[135 115 153 100 120] : J_483
[189 134 201  93 133] : J_184
[189 135 106 165 122] : J_422
[159 114 136 126  70] : J_991
[115 135 155 143 102] : J_606
[102 149 109 172 125] : J_261
[108 143 109 158 122] : J_827
[134  97 129 103 129] : J_296
all J_296: [134]
0
q: [135 115]
J_483
tags:
[125] -> J_479
[129] -> J_372
[122] -> J_494
[70] -> J_818
[106] -> J_334
[102] -> J_610
key J_422 4: 
J_494
all J_422: [165]
3
q: [159 114 136 126  70]
J_991
q: [108 143 109 158 122]
J_827

[151 131 157 156 116 131 143 153 133 140 136 126 146 126 127 149 124 126
 145 142 163 158 148 155 137 126 152 131] : J_149
[130 129 144 136 134 135 137 133 141 144 136 144 143 141 141 137 132 144
 132 142 136 134 128 140 139 146 132 132] : J_362
[129 134 124 126 135 131 128 128 129 128 131 130 126 130 130 127 134 130
 130 127 125 127 132 127 127 128 128 133] : J_648
[185 166 100 160 132 149 149 161 114 104 124  94 105  98 125 159 143  84
 169 101 161 142 168 103 137 100 167 139] : J_90
[124 119 160 140 134 136 142 131 153 159 139 161 159 152 155 143 129 159
 128 155 139 134 116 147 149 167 128 128] : J_488
[122 123 120 121 122 122 122 121 121 120 121 121 121 121 122 122 122 121
 122 121 121 121 122 120 122 121 122 122] : J_173
[130 134 119 126 134 132 128 127 127 123 127 127 123 128 130 127 134 127
 129 124 123 124 130 120 129 127 129 131] : J_923
[130 130 124 129 128 129 129 127 127 125 125 127 126 127 130 130 129 126
 129 126 127 126 127 122 131 128 130 127] : J_17
[114  98 169 144 133 141 151 121 171 177 129 186 175 162 185 158 121 175
 120 163 138 115  81 131 170 206 117 110] : J_260
[208 154 134 193 103 145 165 188 116 117 125  85 124  83 119 186 123  70
 185 109 205 171 181 129 140  96 188 130] : J_592
[ 89 130 137  93 160 125 110 110 144 148 159 160 137 165 127  92 147 174
 108 150  92 124 130 163 108 142  98 155] : J_205
tags:
[165] -> J_778
[145] -> J_45
[108] -> J_624
[132] -> J_653
[130] -> J_814
key J_205 18: 
J_624
q: [129 159 128 155]
J_488

[ 75 134 118 143] = J_918
[100 143 124 105] = J_602
[147 181  99 187] = J_528
[ 98 181 167 112] = J_994
[ 86 158 138 112] = J_776
[93 93 93 93] = J_942
[145 173 108 180] = J_704
[ 91 117  97 143] = J_70
[148 136  87  88] = J_8
Table of tags by key:
[91] -> J_37
[167] -> J_582
[97] -> J_779
[96] -> J_152
[98] -> J_726
[117] -> J_242
key J_70 2: 
J_779
all J_942: [93]
0 1 2 3
q: [145 173 108 180]
J_704
q: [145 173 108]
J_704
q: [124 105]
J_602

[118 118 125 125 126 125]  J_190
[121 129 192 178 119 128]  J_879
[178 176  95  84 118 142]  J_641
q: [178 176  95  84 118]
J_641
q: [125 125 126]
J_190
all J_190: [125]
2 3 5
all J_641: [95]
2

[ 99 200 117  75  94 116 173 133 150 153]  J_626
[181 200 159 101 163 162 172 136 162 166]  J_946
[181 200 131  73  79 135 177 150 152 137]  J_65
[100 162 162 100 100 100 162 100 162 149]  J_326
[ 95  69 131 147 140 126  78  87 132 166]  J_792
Table of tags by key:
[100] -> J_218
[162] -> J_290
[101] -> J_445
[94] -> J_400
key J_326 4: 
J_218
q: [100 162 162 100 100 100 162 100 162 149]
J_326
all J_326: [100]
0 3 4 5 7
all J_792: [147]
3
q: [135 177]
J_65
all J_65: [131]
2
q: [ 99 200]
J_626

[205 133 143 127]  J_517
[151 143 208 142]  J_623
[128 104 143 204]  J_178
[128 105 139 201]  J_318
[128 119 134 177]  J_482
[131 114 172 188]  J_695
[150 118 208 144]  J_198
[201 139 157 202]  J_297
[150 118 208 128]  J_855
[173 127 134 128]  J_881
[127 173 196 134]  J_973
[128 137 143 205]  J_928
q: [131 114]
J_695
q: [196 134]
J_973
q: [143 208 142]
J_623
q: [173 127]
J_881
tags:
[171] -> J_486
[189] -> J_411
[205] -> J_689
[187] -> J_99
[204] -> J_870
[172] -> J_370
[188] -> J_789
key J_695 3: 
J_789

[163 132 140 140 117 132  67] : J_833
[142 152 134 155 123  95 134] : J_791
[175 120 120 132 112  73 141] : J_798
[174 131 122 133 127  94 124] : J_866
[139 129 137 141 135 112 117] : J_640
[118 117 117 117 119 117 117] : J_990
[145 157 125 122 162 170 123] : J_820
[138 141  95 123 134 155 109] : J_311
[117 125 127 119 129 142 136] : J_816
[126 127 131 129 123 134 123] : J_377
[118 126 132 120 134 143 132] : J_769
tags:
[122] -> J_744
[124] -> J_332
[123] -> J_134
[127] -> J_618
key J_866 2: 
J_744
all J_833: [140]
2 3
all J_990: [117]
1 2 3 5 6
q: [152 134 155 123  95]
J_791
all J_990: [118]
0
q: [126 127 131 129 123 134 123]
J_377

[111  95 115 136 122 170 145 122  98 122 141 108 155 188  89  87]  J_425
[170 144 123 100 121 170 145 123 100 121 139 108 155 188  89  81]  J_811
[110  95 115 136 116 170 145 123 100 121 139 108 155 188  89  81]  J_915
[107  95 115 136 105 122 145 170 114 117 129 115 155 182  89  77]  J_80
tags:
[87] -> J_972
[88] -> J_981
[81] -> J_669
[111] -> J_514
[80] -> J_836
key J_425 15: 
J_972
q: [170 145 122]
J_425
q: [110  95 115 136 116 170 145 123 100 121 139 108 155 188  89  81]
J_915

[147 123 147 140 152 147 114 139 158 152 146 116 126 131 155 120 147 114
 152 141]  J_345
[155 122 131 183 132 127 165  95 138 136 174 191 186 130 185 161 137 171
 106 192]  J_466
[147 123 151 140 152 132 114 139 158 121 146 116 126 131 155 120 142 114
 144 141]  J_526
[147 123 151 140 152 132 114 139 148 121 146 116 126 131 155 120 142 114
 144 141]  J_312
all J_345: [147]
0 2 5 16
Table of tags by key:
[141] -> J_166
[152] -> J_678
[147] -> J_621
[142] -> J_614
[143] -> J_650
key J_526 16: 
J_614

